name the system of each run
trace 1, Q (11 x 18)
[[ 28 -16  20  16 -22 -11 -20  42 -10  31   0 -22  -1   1  -1   9  36 -28]
 [-30 -14   3  24  -6  10   8 -45   4   9   0 -14   2 -14 -48 -19 -28  -7]
 [ 29   2  31  15 -15  -9   3  21  17 -31   6  40 -25  35  -4  12 -17  21]
 [-11 -18 -12  13  -2   7 -18  39  -2  36 -37 -26 -11  -4 -28  -4  33 -22]
 [-31  14  -1   1 -11  11   2 -19 -11 -30  41  16   8   9 -59 -18 -32   7]
 [ 40 -29  10   9   9  -9   1  32   2 -33 -29  40 -28  -9  -5  24  33  -5]
 [-36   2 -11 -21  -4  45  13  13 -10  22 -22 -16  -3  13 -29 -47  12 -14]
 [  5  21  -2  25   6 -10 -14   0 -41 -68  42  13 -17  -2 -21  -1  -1   9]
 [  0 -27 -14 -16  21   8   4  16  -1 -15 -78  30   2 -10   7   6  22 -46]
 [-12  56  13 -47 -11  28   2   2 -14 -26  29 -18   2  17 -26 -58   8   2]
 [ 21   3 -37  33  43 -25 -21 -10 -47 -46 -33   1 -32 -31  14  16  22  10]]
trace 2, N (11 x 18)
[[-19  34 -18  28  -3 -10  23   5 -13 -13  27 -48  16 -26 -21  10   1   0]
 [ -7 -27  22  26 -26  28  14  -7  30  35 -11  -4 -10  -8 -20  34  -7 -14]
 [ 20  28  33  -5 -24  42  19 -25 -46 -10  15  -3 -10  -3  -9 -10  -4   3]
 [-27  21 -10  45  -4   6  31  20  -3 -26 -16 -37 -17  -5 -36 -10  -7  -6]
 [ -7 -19  39   4 -18  21   9 -25  29   2   2  13  23   5 -54   1 -13 -27]
 [ 26  41  33 -16  -9  30  -4 -20 -11 -21 -16 -35 -16 -16 -15 -15  28 -23]
 [ -8  12  -2  23  -2  -1  16 -13  17 -28 -55  -4 -39  -4 -39 -16 -33   6]
 [ -4   9  31 -29 -24   6 -19  -3  23 -41  20  28   4  11 -55 -23 -13 -29]
 [  1  33 -11 -41  11   9 -24  -3   9 -19 -56 -23  -3 -26 -29 -11  34 -42]
 [ 32  -7  13 -12  -7 -36  -4 -29  26 -38 -49  35 -28 -29 -11  -9 -31 -10]
 [ -7  18   6 -46  -5   8 -42  33  18 -56 -11  34 -32  21   0 -38   6 -29]]
trace 3, S (11 x 18)
[[  5 -35  10  25 -27 -19  -8  14 -22  -1  11  11 -26  -8   0 -30 -20 -18]
 [  6   6  25  33 -10  29  -6 -19  -2   1 -24  -2 -39  17 -21  13 -12  14]
 [  9  23  24  -9 -19 -12   9  20  16 -19  22  -2  -5  25 -29 -32 -11  17]
 [  5 -24   8  15 -11 -13 -45   0  -4   3 -19  -6 -29  -7 -20 -24   0 -29]
 [  8  24  15   2  -7   1 -18 -30  29 -10  -9  15 -14  16 -41  23 -19  23]
 [  7  12   7 -39 -13  -9 -25  22  19 -27  16   9 -30  -9 -21 -32  10  -8]
 [ -7 -20  -2  -6   8   7 -42 -12   4  -4 -34  20   2   1 -46  -5   7 -33]
 [  5  28  19 -29 -10   1 -28 -20  33 -32  23  24   7   6 -15  27 -10  -9]
 [  6   1   0 -52  13   5 -22   4  19 -33 -33  17 -17 -16   7 -30  22 -31]
 [-37   3 -25 -22  22   9 -36 -23   1 -18 -10  39  33  21 -25   7 -15 -21]
 [  9  35   2 -43   8   6 -40   8  13 -33  10   6  10  -1  34  31  32 -32]]
trace 4, S (11 x 18)
[[ 10  30   8 -37  37  20 -13 -15  18  13  15 -11  -2  34   8 -28  41  57]
 [-11 -32 -20  11  44 -44 -35   1 -11   6  40 -18  42  -6 -18 -29  40  -4]
 [ 18 -31   3  25  28  -8 -21 -32  38  28   4  -2   3 -20  28  64  26  16]
 [  1   7  -3 -42  19  16  49 -21  28  10  30  -5   4 -28  11 -18  20  50]
 [-49 -44 -33  22  23   5   5  24 -15  10  27 -24  16 -27 -12 -18  33 -24]
 [  0 -11  15  32  -4  16  25  -4  32  41   2 -25  34   2  15  65  11  -5]
 [  7  14   5 -21 -20  -9  66 -14  17  13  21 -34   7 -37  35 -26 -17  15]
 [-47 -26 -46  47   1   3  24  19 -28  14 -19 -26 -23 -24  -5 -13 -14  -4]
 [ -4  23   5  31 -34  18  29  35   4  42  11 -26  10  24 -12  55  -9  18]
 [ 38   9  23  -1 -40 -27  48  10 -14  22   1 -42   2 -35   4 -32 -11  -6]
 [-17 -32 -19  66 -21 -15  26 -11 -26   4 -22   3 -38 -19 -28  -3 -55  10]]
trace 5, P (11 x 18)
[[-11  21 -12   9 -14   8  -1  15  -8 -28  -5  -8 -27 -25  -2  14  -2 -20]
 [  1  11 -12 -18 -14  -3  10  -8   6  23 -25  10   1  -1 -32   6 -19  16]
 [ 30  -7  16  -9  -4 -17   2  14   2 -20  17  12  11 -21 -19   6  24 -14]
 [  2 -23 -14  28  -6   6  10   0 -34  11 -25  15 -21  -8   8  12 -14   3]
 [ -1  -9  14 -31  -3   2  25  -3   8 -12  10  21  15   3 -21 -38  -7  -1]
 [  2  -2  -3   8  -6   7 -10   9 -33  -3 -17 -13  12 -18  16  13  19 -51]
 [  4 -20 -11 -10  16 -14   7 -35   8  19 -33   7 -10 -14   1 -22 -12  20]
 [  3  16  -3 -30   9   1  18  18 -10 -45  20   7  11 -22  15 -11  21 -18]
 [-17  -3 -41   1  -2  -9 -16  12 -27  30 -49   6   2   8  13  11 -16 -10]
 [ 15 -14  11 -55  16 -15 -14 -15  36 -10  22  31  17 -11  -2 -20  18   3]
 [ -2   1 -25  15  17  14   1  22 -48   1  -6  -3   8  -4  47  38  31 -10]]
trace 6, N (11 x 18)
[[  8  -8   7   0  -6   3  22 -12  10   7 -28  20 -18  13  16  -8 -31  21]
 [-17  17  -1 -10  -7  -8 -11   6 -13 -21  39   0   8  12  -2 -27  -9  -7]
 [-18   7 -24  -4  10  -8 -12   4  16  16 -25 -20  22  -7  -2  21  11 -22]
 [ 37  -8  23  -7 -20 -14   0 -21  -1  16  -3  17  -4 -13  20  12 -15   4]
 [-12  19 -13   8  -1  11 -15  26 -27 -14  -3  -2 -32  17  23 -14   4   3]
 [-18  -8 -24   3   9 -24  13   7   0   5  -6  18  42  12 -27   6 -17   3]
 [ 25 -13  25  -6 -10 -11 -21   7   5  11  27 -15   8 -16  18   4  28 -26]
 [  3   1 -12  15  17  18  -1 -13 -15  15 -45  -2 -24   9  28  12   4  21]
 [  6   4   4  11 -11 -29  24   9  -6 -15  42  22  13  19 -10 -10 -30  33]
 [-28  -4 -13  -4   6  15 -31  29   5  22  16 -31   8   3  -7   0  37 -23]
 [ 29 -10   1   5   9  -6  17 -48 -11  23 -19   9  23 -21   1  37  -5  16]]
trace 7, P (11 x 18)
[[ 23  23  33 -30 -16  29  13  -6  23 -39   1  41 -32   7  22  15 -10  12]
 [ 23  36  -3   1 -16   2   0  23 -58  30 -27 -13   4  35  -3  -5   3   8]
 [ 15 -20  22   6  13 -29 -48 -25  10 -33  -6  28 -10   9 -32 -25  -2 -12]
 [  8   8  19  -3   1  68  15  -6 -17 -17 -20  12 -33  -5  20  26  19  -7]
 [  1  16 -15  -5   7 -13   8  11 -29  18 -26 -22   5  16 -37 -51   7  22]
 [ -8 -11   4  -4  10  -4 -44  -4   7 -56   8  17  -9 -28 -30   2  18 -50]
 [ -4  -4 -18  -7   2  48  32 -12  -6  38 -49   7 -20 -15   5  28  11  21]
 [ 14  -4  -7 -25  16 -42   9  24  -9 -15  25  -7  22 -15 -38 -54  29  13]
 [-26 -25 -27  24  -1   9 -30   8 -25 -24 -11  24 -11 -26   8  43  -5 -50]
 [ -4 -20  -1 -47   4  21  43 -16  31  48 -21  21  13   2  -6 -19  -1  34]
 [ 13  -1  -7  -6  12 -32  -8  33 -34 -28  45 -20  35 -30  11 -11  47 -39]]
trace 8, U (11 x 18)
[[ 24  14  19   1  -5 -32  19   6  32 -33 -17  23  40  12 -15  35 -14 -20]
 [ 23  21   2 -19 -43 -35 -30  -2   9  15  -8 -21 -31 -28   5 -11 -25 -15]
 [ -7  20 -23   6   1 -12  -5 -27 -10 -17  -2  16  -8  -7 -66   9 -26  32]
 [ 18 -21   4  -8  -6 -19 -11  52  29 -30  -1  31 -24  -6 -24   3  20  -9]
 [ -8 -19 -31 -36  -1  -8 -11 -14  -1  27 -35   7 -17 -34  -9 -24  -2  -3]
 [  7   2  -3  -4  42  -7  -1 -28   0 -62   2  22  -1 -11 -22 -16  15   8]
 [ -6  14 -17 -14   6   7 -23  41  24 -17 -44  -9 -43   3  23  -3  20 -16]
 [-21  23 -32 -63  22  -1 -14 -24   7   5  -3  17  38   7 -15 -13  -1   9]
 [ 20   8   1  -7  29  -7 -50  -1  -1 -35  14  -4  -8 -22  10  23  52 -20]
 [-17  33 -41 -28   8  13  15   9  18  22 -20 -18 -24 -14  24  18   9  40]
 [  0  15 -11 -35  26  -1 -27  10 -32 -19  53  27  23  25  -2 -16  30  24]]
trace 9, T (11 x 18)
[[  2  -5  -8 -31  13  -2  -7 -12 -14 -15  19  34   4  -5 -43 -28   7  23]
 [ 11  13  -4  -5  10  10 -12  36  -8 -36   2  11 -12  -2   3  31  36 -12]
 [ -3 -12 -13 -33  14  13  35   9  15   5 -36   9   9 -16 -13 -23  17  -6]
 [ -2   8  18 -11  -6  19   1  -4 -14 -47  27  25 -16   6  25 -20 -10  -8]
 [-17  15 -35   1   7   7   6  13   3  -2 -60 -11 -13 -12  16  26   1 -16]
 [-15   2  -4 -49 -11  -3  16 -17  12   3  30  25  19  -2  12 -30 -29   9]
 [  9  -1 -12  20  -3   1 -28   0 -30 -17  -4  -5 -26 -30  45  37   8 -27]
 [-17  -8 -34 -16  14  -2  43 -16   8  33 -21  10  14  -8  -7   1 -15  42]
 [ 13   9  20 -12 -23   7 -13   7 -39  -4  53  18   8  16  50   6  -7 -11]
 [ -4 -18 -27  36  26  -8  22 -15 -14  22 -60 -22  18 -27  11  33  12 -16]
 [-13  -6  19 -17   4   5  28 -19  18  12  56  22  28  40  25 -27 -23  45]]
trace 10, U (11 x 18)
[[ -4 -12  -4  21 -12   0  -6 -16 -11  21 -22 -36 -12 -37 -28 -11   5 -25]
 [-15   1  14   6  -3  10  46 -11  27 -44  16  13  -2  -9 -32 -12 -22  11]
 [ 10   1  20 -13 -31  18 -19  33  -7  -7 -20   0 -32   3 -16 -32  12 -38]
 [-23   3 -29 -21   3  -4  22 -19   4   2 -30  -2  32 -32 -44  -3 -14 -24]
 [ 21   8  29 -19  -5   0   0  -8  17 -67  19  15 -18 -28  -8 -12   7 -24]
 [ -5  40 -26 -25 -19  14  -7  16  -8   6 -61 -18 -38 -18 -20  -7   1  -9]
 [-14  17 -27 -48  16 -21   5   4  -2 -46  21  37  44  -9 -45  -6  -2  -4]
 [ 21   1  -5 -28  -7   4 -51  14   0 -23 -25  12 -48 -48  19  24  33 -42]
 [ -1  46 -51 -52  24  -4  34 -22  -2  -3 -34  11   5 -21 -14  -2  -2  47]
 [  4  16 -21 -25  27 -23 -55  37 -27 -66  33  28  -8   5   6 -13  36 -13]
 [-16   8 -62 -36  13  20 -28  12   4  37 -56  16 -21 -18  35  54  15   0]]
trace 11, V (11 x 18)
[[  1  -9   1  20   0  13   7   8  12  18 -49 -40 -25 -27   2   1  24 -24]
 [-22  19 -22  -4  -9 -18   4  -7  -6   9   1  12  -1  31  -2 -25 -56  34]
 [ 23  28   5   3 -18  -9 -32  12 -28   8   3 -23  16  -5   9  42  24 -35]
 [  6 -35   9   7  12   0  26  -4  38  43 -24  -2  -4  10 -26 -14   9  35]
 [ -2  15 -13  19 -19 -42   4  -6 -26 -28  42  -7  -9 -22  31  -5 -40   5]
 [-18  -1 -10  22   7  48 -32  22 -12  28 -21 -21 -16  14 -27  31  41 -14]
 [ 17  -4  20 -23  -4 -30  36   0   4   7  39  25  35  32  -7 -42 -22  42]
 [  5 -21   1  40   5 -11 -22  -2  -7 -15   4 -30  -4 -48  34  39  22 -57]
 [-29  -1  -2   8  11  43  20   1  30  15 -13  14 -39  43 -32 -17 -12  62]
 [  7  39   1 -23 -22 -35   1  18 -38 -38  60 -13  49 -12  14 -17  -7 -39]
 [-12 -56   3  24  34  35 -21  -8  38  36 -49   7   5   1 -19  46  43 -21]]
trace 12, T (11 x 18)
[[ -8  11  28  -6  10  13  19 -18  39 -20 -19 -12  21  13  -7 -11   2 -20]
 [-11  12   5   2   4  -5 -22   1  21 -19  -5 -19 -27  10  19 -32  -4 -10]
 [-20   7 -26  -6  -3  -2 -40  -6  -5   2 -23   6 -21   1 -23  -6 -15  -5]
 [ -7  18 -16 -30  -3 -15 -20   3   8  -9  31   9  13 -15 -26  11   0   2]
 [ 20 -20  -7  -5   3 -14  -7  20   0  -5   2   2 -15 -36   3   7  29  -7]
 [  8  -7   4  -8   3  23  25 -10  -9  -4  -4  19 -18  -6 -15  -8   4  27]
 [  5  32   4  -8 -13  14  16  20 -19 -18  -1   4   2  13  10  10  -1  -4]
 [  3  -5  -3 -11  -2 -10  24   2  11  -2 -33   4  16 -11   7   0  -5 -24]
 [ -1   0  16  -8   1   8   1 -26  18 -16  10  10 -13  -2  24  -8 -13   7]
 [ -6  23 -24   3  -1   1 -15   1 -19  10 -23 -18 -21  -4  22   7  -1   3]
 [ -4   2 -21 -22  -2 -19   3  -8 -10   8   7  22  27  -1  -9  -3 -22   7]]
trace 13, V (11 x 18)
[[-25   1 -58 -29  -5 -12   1  30 -50  43  18 -11  17 -18 -14 -16   9   4]
 [ 24 -37  -7   5   4 -11  -8  11 -43  46  10  40  28  17  41  40   7  11]
 [ 30 -22  35  32  -8  17  44  12  -7  25   6 -22 -32  -8  59  -3  19  21]
 [-52   3 -23  36  10   9  28   9 -18  11   6 -47   4  15  39 -40 -14   1]
 [-26  26  -9  14   8   4 -20  20  -1  18  24  -4  43  65  35  38  -7   3]
 [ 19   2  37  -2   0   3  38  14  55  34  30 -32  37   9  19  29  32  12]
 [-47 -25 -21  36   4 -15  58   5  44   0  29 -27  11 -29  13   8 -24   9]
 [-53  16 -22  23 -24  37  10  36   1  -9  43   9  -1  25  -5  52 -31  -2]
 [ -8  -4  42  -9 -30  37  50  29  16  20  41   5  57  28 -37  17   9 -20]
 [-13 -53  33  42  -9 -15  63  -9  45 -22  14  13  41 -13  -5  16 -31 -31]
 [-38   5  29  51 -35  38  23   4  39 -53   7   5 -40  11 -18  29 -49 -17]]
trace 14, Q (11 x 18)
[[ 15  12  21  11   1   4  15  -3 -11 -50  24  -8  -6 -22   3   0  16 -16]
 [ -8  -9 -14   1   5   4  28   6  -4  -5 -57  -3 -15 -13  21 -21  -5 -16]
 [-14  59   0 -19 -25  13 -12  10 -22 -20  20 -12  -9  16   3 -13 -17  -3]
 [ 18  10 -24  12  21 -25  -2  -2 -18 -18 -35  -8  10 -31  -2  33  18 -13]
 [ -6  20  -5 -59 -14  11  16 -15  -2   8 -11  24  20   9  -3 -27 -23  -2]
 [ 39  30   9   5   7  -6 -23  -8 -32  -9  13 -19 -25 -11  14  13  31  24]
 [-21 -14 -29   1  25  -1   4 -23 -20  25 -45   3  30   8  19   0  -9 -12]
 [ 19  32  29 -38 -19 -10 -25  -9  -3 -14  53   7  22  17   8 -15  -2  -6]
 [ 24 -21 -10  21  36 -21 -12 -31   9  13 -45 -29 -11 -39  20  13  34   4]
 [-35  25  -6 -33  -8   7  -2 -18  17  18  13   9  17  50  25 -31 -46  20]
 [ 42   9   3  19   9 -42 -46  14  -1  -2  29 -21  -3 -19  24  45  43   3]]

runs to name
trace 15 (2 x 18)
[[ 30  38 -11 -31  16 -52  13  33 -10 -10  21  -4  65  14 -21  12  27  14]
 [-13 -10 -34  10 -21 -14 -54   6 -22  10  30  -7 -40 -44  39  32 -10 -19]]
 => U
trace 16 (2 x 18)
[[ 23  15  12 -25 -18  -1   2 -27 -25 -16  24   7   7 -33  29   9  -9 -20]
 [ 16  -3 -24  17  21 -18  26  -8   0  -1 -37  -1 -12 -21  33  25  -3  26]]
 => T
trace 17 (2 x 18)
[[ 11 -25  21  26 -13  10 -31   4  47  36  12  -5 -35  -1 -33  43  19  19]
 [ 20  16   3 -20  -2  40  -1 -24 -49   8  10  23 -20  -5 -36   3  18  40]]
 => N
trace 18 (2 x 18)
[[ 13  -6  34 -23 -20  27   9   2  24 -12 -45  27 -23  15 -28 -28 -12 -16]
 [  1  58  15 -20 -13   9  -8 -18  19 -54  -9 -13 -16  -5 -15  -7 -13 -17]]
 => T
trace 19 (2 x 18)
[[ 10  46  -3 -39   9 -10 -20 -15  40 -11  -3 -22  -5 -12   8   7  15   8]
 [ 14  36 -29   7  12 -20 -13  17 -13  -2  -8  -8 -16   0   9  36  13  32]]
 => P
trace 20 (2 x 18)
[[-21  -5 -34  10  26   6  31   9 -17  24 -15  -5  23  12  -8  -1  12  27]
 [ -2 -31  21   3   8   0  -7   8   2 -20  41  16  15  10  40  -8  13 -18]]
 => U
trace 21 (2 x 18)
[[-16 -17 -21  40 -26 -15  11 -27 -20  15 -13  12  10 -24   0  44 -58 -16]
 [ 21  11  41   0 -45  26   7  44 -18  -6  31   8   1  24  22  19   7 -30]]
 => N
trace 22 (2 x 18)
[[-16 -10   9  14  14  17  -3   3  11 -28  23  11   0   6  10  13   9 -10]
 [-16   4  17 -12   5  31  21   3  24 -17  18   2   2   8 -10  -7  12   0]]
 => V
trace 23 (2 x 18)
[[  6  -8   8   4 -24 -48 -59  28  52  -4  -2   1 -34   7  19   4 -19 -24]
 [ 21  35  18 -14 -20  37  -2 -43 -13  22  30   9 -11   6  23  48 -14  41]]
 => P
trace 24 (2 x 18)
[[ 21 -12  -8 -22   3  -6  30   1 -45  -7 -44  16   3 -24   1 -42   6 -18]
 [-25  -9 -12  40  -4   5  -6  -3 -36 -21  25  36   6  22  -1  31 -35   1]]
 => S
trace 25 (2 x 18)
[[ -6  19  15 -52   2  27  43 -19  -2   6  33  -1  75  -5  14   5  14 -22]
 [-21 -24 -23  16  27 -14  25  -2 -14 -31  -8 -16  22 -39  66  -4   7 -47]]
 => S
trace 26 (2 x 18)
[[ 20  35  21   7 -28 -12 -32  14  -8 -15  -9  -6  19  18 -26  32   0 -44]
 [ 31   4   6   3 -14  -2 -15  22 -20  21 -67  -5 -20  12 -22  -7  10 -17]]
 => N
trace 27 (2 x 18)
[[-41 -53  13  12   5  19  -7   0  41 -10  22  15   9  -9 -45  -5   5 -32]
 [-12  12  36 -10 -19  33  -7 -20  60  -3   7 -23  -4  -7   2  19   6 -33]]
 => S
trace 28 (2 x 18)
[[ 24   9   0  -7  -1  -9 -24  18 -19   5  33   1 -16  -2   7   6  25  26]
 [-15 -16 -38  18  23  -2   1  13 -13  20 -11   5  -7  -5 -11  15  13  27]]
 => N
trace 29 (2 x 18)
[[-43  20 -16 -13  -9  20   5  31  13  -3  10 -40  -8 -12 -28 -31  16 -23]
 [-22  -4 -17 -18   8 -12  -8 -17  -2   4  18  39  55  20 -17  18 -25  -2]]
 => V
trace 30 (2 x 18)
[[-21  18 -34  25 -16 -11 -53  -7 -32  16  27 -27 -13 -22 -37  29  -5  -3]
 [ 48  11  12 -10  -5 -16  25  29  34   0 -32   1  -9 -17 -23  37  31  15]]
 => S
trace 31 (2 x 18)
[[  9 -29  15  42 -19   3  35   5   6  14 -34 -38  -5 -52  13  27  12 -55]
 [  7 -10  -8  -2 -19 -27  46 -40  -5  10   0  -5 -20 -54  -8 -40 -43  28]]
 => P
trace 32 (2 x 18)
[[  0  18 -13 -18  30  -1 -42  24   8  -3  20  -1 -14  24 -15  -5  45  33]
 [ 13 -15  -7 -40  18 -19 -12  -7   0  11  43   2  20 -29  14 -16  35   7]]
 => V
trace 33 (2 x 18)
[[ -1   6  18  33   9  17  12  -3  -8  -2 -11 -36  24   1   5  17  24 -31]
 [  6   1   6   2  -6 -29  35  -5  29   5   1   0  18   8  35   2 -34  12]]
 => S
trace 34 (2 x 18)
[[ 19 -38  48 -26  -2  36   1  -3  36 -15  14  33  -7 -14 -40  -8  40 -17]
 [  3  -3 -10  -9   5   3  24   2  -2  14 -38 -50 -18 -49 -12 -41  30 -19]]
 => U
trace 35 (2 x 18)
[[  2  -5  -4  17  -6 -12 -61  13 -36 -32 -16   9 -52   8 -37 -45  -6 -18]
 [-18  19  -8  -9  25  26 -37   0   7 -42 -51  23  -2  25 -51  11  17 -25]]
 => Q
